(in the rows, 128 means zero)
First come named moves, each a turn or a mirror, each shown by rows before and after it. For each pair of rows after them, which moves, in which order, take the first row to the second? The first pair is done for you.
H (before -> after):
[132 132  92 109  72 181 172 124] -> [124 109 124 161 108 193 186 134]
[143 167 119  93 106 106  85 121] -> [128 126 167 178 161 127 107 135]
[129 168 130 151 143 140 138 130] -> [135 175 120 133 133 135 134 129]
T (before -> after):
[165 154 105  73 131 106 127 129] -> [182 146 110  88 130 103 116 143]
[141 132 119 110 158 117 139 140] -> [153 114 120 122 149 114 128 146]
[109 143 129 127 149 128 128 115] -> [124 144 134 146 153 125 126 130]
[120 187 139 152 152 152 131 124] -> [148 150 146 181 138 148 102 143]
Y (before -> after):
[118 106 115 104 141 124 117  94] -> [136 128 130 138 148 112  81 128]
[156  93 115 107 152 138 149 119] -> [172 117 132 142 159 124 113 150]
[155 137 136 103 140 108 110 121] -> [150 131 131  94 138 111 120 110]
L (before -> after):
[132 131 138 166 124 179 159 134] -> [140 129 139 171 127 174 158 137]
[208  91 119 132 131 140 116 164] -> [117 121 156 174  92 135  61 150]
[113 119 144 167 126 147 151 142] -> [114 125 134 150 120 154 167 136]
M (before -> after):
[141 151 124 132 153 127 143 149] -> [145 153 118 127 149 125 143 149]
[178 121 114 122 127 147 137 146] -> [180 109 116 123 134 137 125 147]
[125  77 145 142 166 101 117 117] -> [108  89 156 169 162 124 137 122]
[141 107 100 104  84 125 112 120] -> [141  90 111 114  96 112  99 118]
Pairs:
Each pair is 2 to 3 moves apart.
[162 152 125 127 103 128 105 150] -> [142 132 149 171 132 144 127 151]
L L H
[120 170 129 137 109 122 110 138] -> [159 116 121 131 110 110 102 144]
L L T
[189  98  99  97 116 125 140 159] -> [ 86  93 130 114  88 107  82 114]
L T
[134 108 150 138 146 111  91 147] -> [120  96 136  99 135 107  99 117]
H Y M
[163 163 121 120 127  94 107 155] -> [139 164 106 100 120 139 175 127]
H L L
[160 127 122 167 143 151 147 155] -> [ 93 116 118 144 114 165 159 109]
L Y
[ 74 130 122 118 103 117 141  78] -> [134 197 121 144 103 113 120 142]
Y L Y
[192 134 117 117 130 111 125 159] -> [166  76 120 120 159 123 157 127]
M Y H
[139 115 128 126 100 118 132 110] -> [125 149 126 119 112 116 142 105]
Y T T
[ 92 100 161 179 124 147 129 132] -> [102 129 155 184 104 157 136 147]
Y M Y
[130 161 130 140 101 143 113 150] -> [153 144 116 123 104 151 136 149]
L Y T
[209  65 103 132 132 133 147 163] -> [146  61 109 111  77  96  65 131]
T L H
[103 126 123 119  98 119 118 128] -> [123  93 127 132 132 129 150 130]
L H T
[130  48 121 129 140 111 135 115] -> [123  59 112 102 124  98 117 106]
H M H
[109 129 127 109 113 116 104 103] -> [128 102 140 148 151 141 147 118]
L H M
[102 103 130 171 146  96 113 138] -> [102 149  94 107 151 105 158 119]
Y H T
[114 164 108  96 127 105  98 108] -> [102 170 130 157 141 154 149 124]
H M M
[170 123 118 134 143 152 166 152] -> [110 116 122 126 112 168 173 116]
L M Y
[161 160 122 116 147 100 101 158] -> [128 100 115  92 162 125 155 107]
H Y M
[165 119 119 123 119 109 101 139] -> [146 124 104  88 128 119 139 106]
Y T
[100  97 133 127 105 146 142  99] -> [136 104 116  98  93 115 106 111]
L L H
[163 137 103 106  98 114 113 141] -> [125 141 105 103  78 121 113 120]
L L Y
[ 89 156 137 126 114 128  97 127] -> [ 90 148 144 148 144 141 124 127]
Y H T
[148 153 106 127 138 101 130 143] -> [136 110 129 169 133 113 121 145]
H T M
[126 156 137 133 107 130 110 135] -> [141 138 136 140 125 152 151 137]
L H M
[136 163 105  87 147 135 177 125] -> [167 127 115 118 159 143 184 144]
T Y H
[148  82  92  85 148  95 182  98] -> [150  91 107 119 181 103 194 112]
H T
[122  99 138 171 113 157 124 144] -> [ 98 109 114 118  86 153 124 111]
T H
[169  99 132 122 129  99  99 134] -> [129 128 115  85  92 123 132 106]
L L
[161  92 110 106 101 115 113 123] -> [154 110 105  99  87 122 118 121]
H M H
[136 129 134 121 179 123 167 124] -> [157  94 112  95 115 106 118 122]
T T H
[174 129 110 125 108 135 142 149] -> [145  99 125 135 107 107  95 135]
M T L
[154  97 148 136 156 145 155 135] -> [130  93 143 103 115 106  94 115]
H L T
[132 156 129 111 155 114 122 125] -> [ 95 151 139 130 123 131 115 115]
H T L
[140 138 138 156  94 126 119 152] -> [135 145 129 144  88 141 149 142]
L H M
[ 98 145  92  79  94 149 148 122] -> [117 129 125 161 133 179 172 158]
H M T
[201 164 105 107  99 129 121 170] -> [ 94 166 140 145  66 122  71 134]
Y L L
[124  88 137 155 147  79  73 120] -> [ 75  85 141 169 138 132 137  95]
Y M M
[128 145 108 105 129 158 165 108] -> [155 152 100 103 112 151 144 125]
H T H
[129  63 124 141 144 102 145 109] -> [163  84 114 121 127  80 110 127]
M H L
[ 95 116 117  92 129 151 187  81] -> [169 188 127 134 166 136 160 161]
T M Y
[175 184 121 133 128 119 108 173] -> [153 114  89  59 131 115 146 107]
Y M
[137 159 111 132  94 151 127 149] -> [140 151 118 134  95 127  95 150]
M L L
[ 70 144 147 150 112 156 134 118] -> [151 166 123 132 134 162 169 156]
M T L
[130 183 106 104 172 113 130 125] -> [109 180 114 108 164 105 113 116]
M L L
[165 124 125 131 135 155 164 149] -> [134 103 151 162 110 129  98 149]
M T L
[116 188 131 118 110 124 110 134] -> [151  98 153 171 135 132 121 145]
L H T
[102 153 135 163  92 171 137 133] -> [164 114 119 144 134 169 170 144]
L M H
[181 133 120 132 113 119  99 160] -> [145  76 115 122 134 151 163 118]
H Y H
[143 184 110 134 113 141 105 160] -> [133 121  84  83  87 134 116 117]
M T Y
[102 130 118 103 117  90  78 140] -> [ 92 117 107  78 123 101 114 116]
M L M
[156 127 105  97 146  99  94 116] -> [ 75 145 134 148 126 135 110  98]
H L M
[ 86 130 172 162 136 167 164 105] -> [170 120 146 137 155 167 191 135]
M L
[ 92  80 153 142 141 115 140  82] -> [ 91 133 153 155 156 142 175  98]
M T
[126  89 136 146 139 164 140 129] -> [113  83 136 139 129 160 124 119]
Y T
[ 95  91 156 125 136 133 156  89] -> [115  80 165 144 151 119 141 104]
L L
[139 147 148 156 129 142 156 140] -> [163 149 122 111 103 115 125 140]
H M T
[121 144 112 106  87 166 171 126] -> [139 148 103  90  80 152 156 130]
Y M Y
[ 87 169 104 104  83 133 125  85] -> [200 116 104 118 163  94 116 132]
L M Y
[ 40 143 157 181 110 173 154 107] -> [151 117  88  86 137 173 220 113]
L M
[136 124 137 162 166 128 139 129] -> [125 107 141 171 143 142 137 126]
T M
[176 157 105  72 144  92 124 118] -> [146  59 143 142 164 110 133 105]
H T Y
[123 175  91  92 101 137 142 111] -> [173 133 102 104 146  87  97 135]
M L
[144 191 121 126 173 163 187 127] -> [132 157 100  82 170 152 190  92]
L Y H
[ 96 170 114  76 101 119 126 108] -> [ 82 101 160 150 171 120 141 109]
M H Y
[108 141 129 103 151 104 135 108] -> [143 140 129 110 159  94 127 131]
L T H
[125  60 147 126 171 104 153 129] -> [154 125 120  77 120  71  96 150]
Y H Y
[136 138 127 121 124  91  47 149] -> [ 91  95 104  76 117 119 110  90]
M H Y
[149  90 155 172 138 124 154 165] -> [121  91 135 130 144 137 197 130]
Y T T
[ 96 106 133 123  94 130 119 106] -> [100 104 142 135 100 122 104 111]
L L L
[110 107 137 193 125 158 133 129] -> [133 162 111 154  81 130  85 146]
Y H Y
[ 72 169 127 114 131 131 125 102] -> [152 153 113 100 157  88  93 137]
L L H
[142 127 101  83 105 145 148 112] -> [136  78 138 142 159 136 145 116]
M H
[ 92 106 139 165 104 173 149 116] -> [120 159 133 153  76 143  96 153]
H Y
